In the data rows, 128 means zero.
Each group is a shell around one shared centre, and the shells sit inside each other. There are 4 groups. Groups are numbered from 0 in the order they first appear among the rows asked about.
Each row in order, then its group:
[129 109  94 148 133 145 160 151 153 114 129 120 164 131 151 103 122  80
  94 138 152 139 154 119  92 111  99 131 109 135 145 130  97 136 124 110] --> 0
[169  74  26 166 209 182 190 162 209 102  63  81 198 185 122  55  95   0
  44 173 215 127 214  73  26  60  61 149  53 184 190  93  41 104  79  38] --> 1
[ 55 134 164 118   0 110 176 204 100 113 195 201 182  27 255 167 188 172
 127 111  67 176  79 207 136 192 145  78 200  62 109 198 131 215 225 240] --> 1
[ 57 118 140 125   0 122 198 223 119 112 191 195 204  34 255 156 177 142
 102 117  78 185 101 196 112 184 129  80 189  70 119 193 122 229 228 226] --> 1
[127 126 130 125 129 127 129 130 131 125 127 131 131 126 129 129 125 128
 127 125 126 129 126 130 126 125 127 124 136 124 129 131 127 130 132 130] --> 2
[101 170 205  97  74  85  73  93  66 143 171 163  66  93 120 184 152 247
 191  98  68 116  65 169 211 183 188 117 181  84  83 153 198 141 151 196] --> 3
[165 139 129 128 194 127  89  74 115 138 101 102  87 172  45 122 103 127
 147 127 146  98 142  98 141 108 136 148 104 151 129  98 142  86  84  88] --> 0
[201 150 143 128 255 122  24   3 123 151  73  59  22 228   0 121  69 149
 175 128 164  62 141  58 176  88 147 185  74 172 117  55 165  22  22  36] --> 1
[139  66  26 165 140 176 234 229 199  96  97 110 242 133 215  65 124   0
  33 155 188 161 198 104  14  81  52 123  82 157 191 130  34 155 131  70] --> 1
[126 138 145 122 123 117 108 112 121 134 132 131 119 124 118 135 127 151
 143 111 121 126 115 127 149 131 143 126 135 120 118 129 145 127 130 137] --> 2
[142 109  90 143 153 148 156 148 157 121 104 111 153 143 134  99 122  69
  96 142 153 131 151 102  87 101  99 131 102 144 152 115  94 116 111  99] --> 0
[101 134 142 126  74 120 141 155 114 127 156 158 139  92 181 141 148 153
 133 120 103 146 116 152 136 154 139 105 159 103 119 153 130 159 164 168] --> 0
[116 111 102  98 101 139 170 172 139 118 139 140 176 113 192 119 134  88
  99 140 128 153 136 137  93 140 105 116 130 126 148 143 107 156 148 139] --> 0
[131 129 130 128 119 130 128 126 124 129 131 132 128 123 135 129 131 131
 127 126 124 132 129 131 132 126 131 128 131 129 127 128 126 137 132 133] --> 2
[140 140 132 128 155 126 114 114 121 134 120 119 110 140 101 128 123 131
 135 145 135 117 128 118 137 120 131 140 122 134 128 118 142 115 115 117] --> 2
[142 105  90 145 144 149 162 139 157 124 108 115 160 141 141 105 127  74
  95 137 156 134 155 113  89 106  97 131 104 143 146 122  96 114 119 103] --> 0
[125  91  72 151 115 161 203 199 170 108 113 128 208 117 206  91 135  36
  64 146 156 153 158 121  56 104  66 115 105 139 158 136  66 161 145 112] --> 3
[149  95  61 152 163 170 186 168 183 109  95  98 186 155 149  77 112  25
  54 149 169 135 182  96  54  88  75 134  86 163 170 112  66 128 114  78] --> 3
[126 108 105 141 120 149 168 161 155 121 122 129 170 123 168 110 131  87
  97 136 143 144 148 130  91 111 103 123 116 137 150 132  94 140 141 123] --> 0
[113  91  75 144  93 158 205 205 167 106 124 135 209 108 223  94 142  46
  67 145 154 159 161 134  58 118  78 107 123 137 160 148  68 177 157 130] --> 3
[141 131 127 130 146 125 114 116 129 130 122 120 116 145 103 122 122 130
 135 127 124 129 126 119 132 113 131 124 115 139 131 122 128 112 115 116] --> 2
[132 124 123 130 134 126 127 120 128 125 127 125 130 128 129 123 126 126
 126 130 130 132 132 127 130 126 128 124 126 129 129 131 128 124 123 124] --> 2
[116 110  96 139 111 145 175 168 150 118 127 130 172 118 178 114 136  89
  95 135 139 145 144 132  98 120 102 113 128 130 143 138 103 151 143 130] --> 0
[ 56 153 187 101   0  91 143 175  82 122 204 201 133  30 255 186 190 223
 160  99  49 169  65 202 180 209 171  84 212  59  91 190 167 202 218 252] --> 1
[180 107  76 151 225 156 130 108 164 124  75  75 134 191  43  88  94  49
  94 150 189 109 179  81  75  73  90 155  68 175 160  84  90  82  63  47] --> 3
[160 132 115 135 201 137 104  89 137 137  98  95  98 170  52 111 104  93
 133 135 156 103 142  90 129  99 125 145 101 161 137  97 128  84  82  81] --> 0
[137 113  94 136 178 144 131 123 154 128  99 105 133 159  92  98 108  84
 104 140 164 119 164  98  96 101 105 138  93 156 145 106 109 106 101  79] --> 0
[136 139 138 123 147 120 113 112 126 134 126 119 109 137  99 131 120 136
 134 126 132 116 126 120 135 127 133 135 120 134 129 108 141 115 115 114] --> 2
[125 129 140 125 123 126 129 125 122 130 134 129 129 119 129 134 132 137
 131 122 124 134 126 130 131 133 132 123 143 124 125 130 129 138 133 131] --> 2
[103 149 168 117  87 103 111 130 104 135 157 148 113 101 159 162 147 185
 155 119  92 134  99 160 162 160 150 112 162 100 105 150 157 150 158 175] --> 0
[148 152 161 116 166 107  67  69 106 144 125 123  60 148  49 151 117 178
 170 119 119  96 107 115 178 131 157 143 131 127 111 107 173  93 100 122] --> 0
[109 149 171 109  90 103 100 115  97 136 159 150  95 101 135 161 146 194
 164 115  84 127  88 155 172 159 162 120 162 109 103 143 164 137 148 172] --> 0
[103 147 170 111  87 105 102 115  95 136 155 150 106 101 144 163 142 194
 168 111  91 131  96 164 170 162 159 116 167  99 100 141 162 139 152 170] --> 0
[131 127 132 127 148 125 117 110 123 126 122 125 114 144 107 126 123 133
 134 129 128 117 128 121 137 124 130 133 127 140 129 119 138 114 115 114] --> 2
[129 139 140 124 140 118 104 116 119 131 130 129 103 132 102 142 125 157
 144 122 122 115 120 132 145 136 140 133 131 126 120 120 142 116 120 130] --> 2
[188 171 168 112 255 110   7   0  99 156  89  73   8 218   0 139  79 192
 197 119 144  57 122  65 202 103 171 176  93 166 110  63 186  27  28  51] --> 1
[154 140 139 131 191 120  85  73 125 142 105 103  81 171  37 133 102 142
 156 120 142  95 126 100 154 111 142 155 107 152 130 103 148  82  81  88] --> 0
[167 132 116 135 195 140 101  90 131 136 104  99  98 174  54 111 102 112
 131 141 156 105 147  98 126  96 120 154  98 154 132  97 125  87  85  77] --> 0
[ 76 177 232  92  13  71  84 117  54 140 205 192  79  54 163 206 163 255
 205  88  37 141  43 196 222 213 200 103 213  62  65 178 207 175 203 242] --> 1
[103  51  59 155  70 164 248 250 181  90 131 148 251  83 255  88 151  20
  47 150 147 181 168 148  30 119  71 103 128 125 168 161  47 196 184 147] --> 1
[107  94  80 142  83 150 207 211 168 107 134 140 206 100 229  99 139  57
  69 148 141 163 154 143  67 121  90 112 124 124 156 151  72 175 163 137] --> 3
[114 153 173 101  77 104  88 103  93 141 146 148 101  99 117 164 142 197
 170 111  75 124  92 153 177 157 165 123 156 101 100 136 172 136 143 169] --> 0
[128 197 234  81 130  68   0  15  43 162 165 143   0 129  12 198 123 255
 242  83  72  75  49 142 255 189 217 142 164 101  65 123 236  88 114 168] --> 1
[147  91  64 155 173 174 180 164 180 110  89 102 182 157 134  77 107  21
  76 150 183 135 181  94  52  77  75 138  81 156 173 112  68 121 101  72] --> 3
[154  63  24 168 177 184 219 195 207 101  75  95 217 158 165  56 106   0
  34 163 197 146 204  84  15  61  45 136  64 169 185 115  33 130  99  55] --> 1
[ 74 181 222  91  16  73  69 104  59 145 201 175  77  53 179 209 167 255
 210  94  40 130  47 209 225 210 203 105 212  64  63 170 210 166 191 232] --> 1
[ 69 183 231  89  23  75  74 113  41 143 200 190  73  59 167 207 172 255
 206  85  39 140  48 228 224 211 204 102 214  63  69 175 209 163 194 241] --> 1
[119  90  71 147 101 158 208 200 181 111 120 131 210 108 216  92 139  42
  72 144 154 161 170 136  56 112  78 114 117 135 157 148  66 167 152 123] --> 3
[ 81 119 120 130  40 125 185 197 129 115 164 164 187  68 251 140 161 113
 108 126 101 167 114 170 105 157 121  96 165  98 129 169 107 192 194 181] --> 3
[105 122 128 129  75 130 157 164 128 125 148 150 162  94 193 132 144 129
 123 128 114 156 124 150 114 143 125 106 148 107 125 151 118 163 160 159] --> 0
[131 138 143 118 139 119 110 111 117 133 129 128 111 133 103 138 128 154
 148 128 122 122 122 124 148 130 139 132 136 124 122 122 146 119 128 134] --> 2
[117 104  96 140 120 143 165 166 152 117 118 142 169 116 169 106 135  82
  95 136 143 145 147 124  92 115 100 126 119 132 146 141  95 146 135 126] --> 0
[156 143 142 124 191 126  83  71 120 143 107 108  86 163  36 132 104 150
 153 126 140 101 130  99 149 114 143 146 101 149 123 100 152  83  88  86] --> 0
[110  71  50 159  71 167 251 238 185  94 123 136 249  92 255  85 148   5
  39 194 154 180 176 148  24 113  57  99 114 130 167 154  40 184 170 133] --> 1
[200 112  60 154 255 165 116  86 181 130  49  58 120 225   6  72  74  28
  93 155 211  87 194  49  79  43  87 172  34 198 168  74  86  53  33   0] --> 1
[118 153 170 109 107 105  83  98  91 136 154 142  82 116 103 159 139 204
 171 108  94 121  90 150 180 155 165 118 158 105 105 135 178 128 136 162] --> 0
[ 62 117 125 129   0 124 208 231 130 104 185 195 214  42 255 143 180 127
 100 122  92 189 107 192 105 177 120  80 185  79 127 197 101 219 221 218] --> 1
[180 153 132 128 242 131  62  45 125 148  82  81  60 199   0 117  87 144
 154 127 158  78 145  77 155  90 135 169 105 164 126  77 153  51  46  59] --> 3
[104 116 126 128  77 128 162 164 129 124 150 147 161  93 186 130 145 126
 116 127 117 151 121 151 120 142 123 108 140 111 128 151 119 164 163 161] --> 0
[ 93 192 241  83  62  65  39  67  39 155 194 176  34  84 102 212 153 255
 223  86  41 110  42 181 241 203 215 122 202  77  62 152 227 138 162 218] --> 1
[141 194 231  93 163  76   0   0  51 162 145 120   0 162   0 190 116 255
 234  93  83  74  58 133 255 165 215 155 152 115  72 103 230  60  96 142] --> 1
[113 156 179 112 100 102  87 100  89 136 153 149  89 113 113 162 143 201
 173 107  96 120  89 150 183 162 161 125 159 109 106 137 170 129 145 164] --> 0
[150 149 156 114 178 114  68  65 110 142 119 111  68 162  41 135 109 171
 163 120 128  98 125 110 161 126 159 146 119 140 109 108 162  84  93 105] --> 0
[181 121 102 138 240 146  93  71 148 135  75  71  89 196  11  91  88  87
 121 142 180  89 156  68 112  78 114 156  67 173 142  75 119  61  53  41] --> 3
[143  86  59 158 152 163 194 180 179 114  99 110 200 146 180  82 123  23
  69 151 176 148 178  97  49  92  76 127  92 154 164 123  60 134 123  87] --> 3
[151  70  29 175 166 179 226 199 202 103  76  98 219 160 175  56 113   0
  33 173 201 148 206  87  10  62  46 136  72 171 184 114  36 135 111  61] --> 1
[134 132 137 128 145 126 110 112 125 132 119 123 104 141 105 122 119 139
 136 124 128 119 126 120 140 127 128 136 121 136 125 120 135 116 114 123] --> 2
[156 134 125 131 192 129  95  84 132 136 101  99  95 175  56 117 101 120
 137 129 155 104 137  91 135 103 128 149  99 158 127  95 134  83  83  81] --> 0
[123 161 176 112 116 109  79  78  93 140 143 144  76 122  93 160 127 199
 174 112  95 115  91 139 177 151 166 132 150 109  88 121 173 117 132 154] --> 0
[ 77  92  91 140  14 148 240 248 153 102 152 166 242  58 255 115 166  62
  66 136 120 189 139 171  58 145  89  82 154 101 149 179  70 216 208 180] --> 1
[131 121 127 131 131 127 125 128 128 129 118 128 130 129 128 127 131 122
 116 123 130 130 130 126 129 125 123 134 131 130 127 130 130 130 126 126] --> 2
[159 136 131 133 189 129  91  84 128 135 101 100  88 168  47 119 100 132
 141 128 149 100 139  99 140 105 133 152  96 153 131  97 137  85  86  91] --> 0
[136 133 126 133 148 131 123 116 128 131 119 116 112 145 106 125 117 123
 129 136 135 122 131 117 132 123 127 137 119 134 134 118 127 117 122 120] --> 2
[132 136 145 124 132 125 108 101 118 138 134 129 110 134  97 145 127 154
 144 129 126 118 121 127 151 133 142 133 125 126 118 123 143 124 127 132] --> 2
[158 142 136 124 184 120  82  74 119 140 109 102  72 167  31 128 116 147
 155 125 134  94 126 102 154 110 145 154 111 141 118 101 152  82  88 100] --> 0
[130 131 133 128 146 125 114 116 128 126 122 119 109 145  94 130 116 138
 137 129 134 119 130 116 144 121 137 134 125 133 126 121 136 112 116 118] --> 2
[125 137 141 121 118 122 112 117 116 135 124 135 124 127 120 140 129 151
 132 119 123 120 117 131 146 142 137 126 139 122 115 136 142 123 131 134] --> 2
[144 107  88 143 165 147 150 141 156 126 107 110 146 158 123 101 114  77
  95 139 161 123 153 104  97 101  93 134  99 148 152 107 100 116  98  94] --> 0
[122 194 241  88 123  67   3  18  41 166 163 140   0 129  19 200 132 255
 244  86  60  87  52 152 255 177 222 138 172 100  67 124 237  88 115 173] --> 1
[119 134 135 122 119 123 126 123 126 130 133 124 124 120 130 127 131 137
 129 120 121 131 113 128 132 139 134 135 130 122 122 133 137 132 133 138] --> 2
[ 84  94  90 141  22 143 234 244 150 100 163 173 241  47 255 115 171  71
  62 139 116 191 136 172  64 144  93  81 156  98 146 182  73 214 206 186] --> 1
[ 55 133 161 111   0 105 168 204  97 120 202 197 174  27 255 168 187 181
 142 113  61 176  90 206 143 197 150  74 203  65 103 199 140 213 233 240] --> 1
[172  70  19 165 202 188 203 176 208 112  68  81 201 172 133  53  90   0
  49 165 211 135 211  74  26  54  49 142  58 181 188  97  42 119  88  42] --> 1
[123 195 241  89 126  69   5  25  46 169 162 134   0 122  26 200 132 255
 236  91  60  94  49 146 255 178 218 150 175  98  68 127 235  93 120 171] --> 1
[205 124  95 146 255 152  83  52 163 134  54  53  82 235   0  83  68  74
 128 148 194  75 175  40 113  53 119 181  48 193 152  56 114  36  21  11] --> 1
